One turn sends every row of this set to another row. A few are shown first. Where does it send the rows asked after them?
dezu: -26; 29; 15; -2; 24; -8; 17; -3; -15; 9; -26; -19; -17; -13; -5; 26
mova: -11; -28; 19; -9; 4; -4; 25; 0; 10; 19; 9; -1; 25; -2; 18; 24
bifik: -19; 4; -17; 1; 31; -18; -11; -5; -41; 33; -16; 19; 0; 27; -6; 24
Tuzi: -17; 36; -22; -8; 3; 11; -4; -15; 4; 29; -5; 26; -34; 39; 21; -7
gubod: 4; 24; -36; 9; -11; -23; 12; 19; -20; -4; 13; -26; 13; 15; 4; 33
tusev: 8; 17; -11; 2; -18; 6; -5; 11; 14; 58; -11; -6; 22; 7; -4; 1
Kupar: -4; 1; -3; 5; -8; -38; -30; -31; 19; 4; -12; -28; -5; 30; 25; -6
Ziza: 5; 1; -20; -9; 23; -24; 33; -4; -5; -22; -37; 5; 27; 29; 0; -7
Taka: -27; 4; -33; -7; 42; -25; -16; -12; -36; 1; -8; 3; 4; 27; 7; 14
Rasu: -18; 38; 8; -2; 3; -46; -3; 7; 18; -24; 10; 5; -18; 13; -11; 15
Sige: 17; 52; -3; 16; 14; -14; 12; -25; 26; 23; -15; -1; 15; 33; -8; 15
sazo: -22; -20; 8; -21; 22; -1; 31; 2; 14; 26; -1; 24; 11; 0; 22; 2
gutep: 27; 13; -8; 16; -2; -26; 6; -21; -5; -16; 23; 14; -14; 21; 41; 8
fibi: 32; -1; -29; -16; 22; -3; 4; -2; -35; 29; -1; -24; -17; 7; -10; -23
doni: 36; -18; -16; -43; 19; -29; -3; -2; -4; 27; -14; 2; -7; 38; -1; -13
kanem: -33; 15; 2; -1; 26; -11; -3; -16; -4; 16; 15; -43; -20; -6; 8; -10
gome: -5; 13; -9; -44; 22; 2; -3; -4; 12; -12; -8; -7; -2; -3; 50; -13
Nilum: 26; 23; -14; -38; 13; -3; -18; 20; -1; -4; 17; -11; 35; 12; -14; 8
tiku: 25; 15; -10; 8; -12; 1; 3; -22; -9; 14; 24; 6; -17; 8; 51; 5
fopi: 20; -8; 20; -33; -23; -4; 7; 11; -7; -4; -15; 20; -13; 29; 8; 22
zure: 25; -13; 8; -7; -6; 1; -9; -29; -3; 15; -18; -47; 2; 15; 7; 13
zozu: 28; 34; -4; -12; 37; -18; 9; -34; 37; 22; -15; -2; 15; 32; -1; -4
vomat: 20; 17; 7; -8; 9; -18; 25; 25; -11; 23; -9; 36; -34; 17; -7; 13
Pinor: 0; 26; -17; -20; 18; -41; 18; 20; 38; 18; 20; 1; -18; 25; -11; -10
pesa: 6; 35; -11; -39; 24; 7; -27; 9; -9; 8; 34; -8; 7; 1; -9; 0

kanem goes to doni
mova goes to bifik
And these:
Taka goes to Nilum
Ziza goes to gubod
Kupar goes to fopi

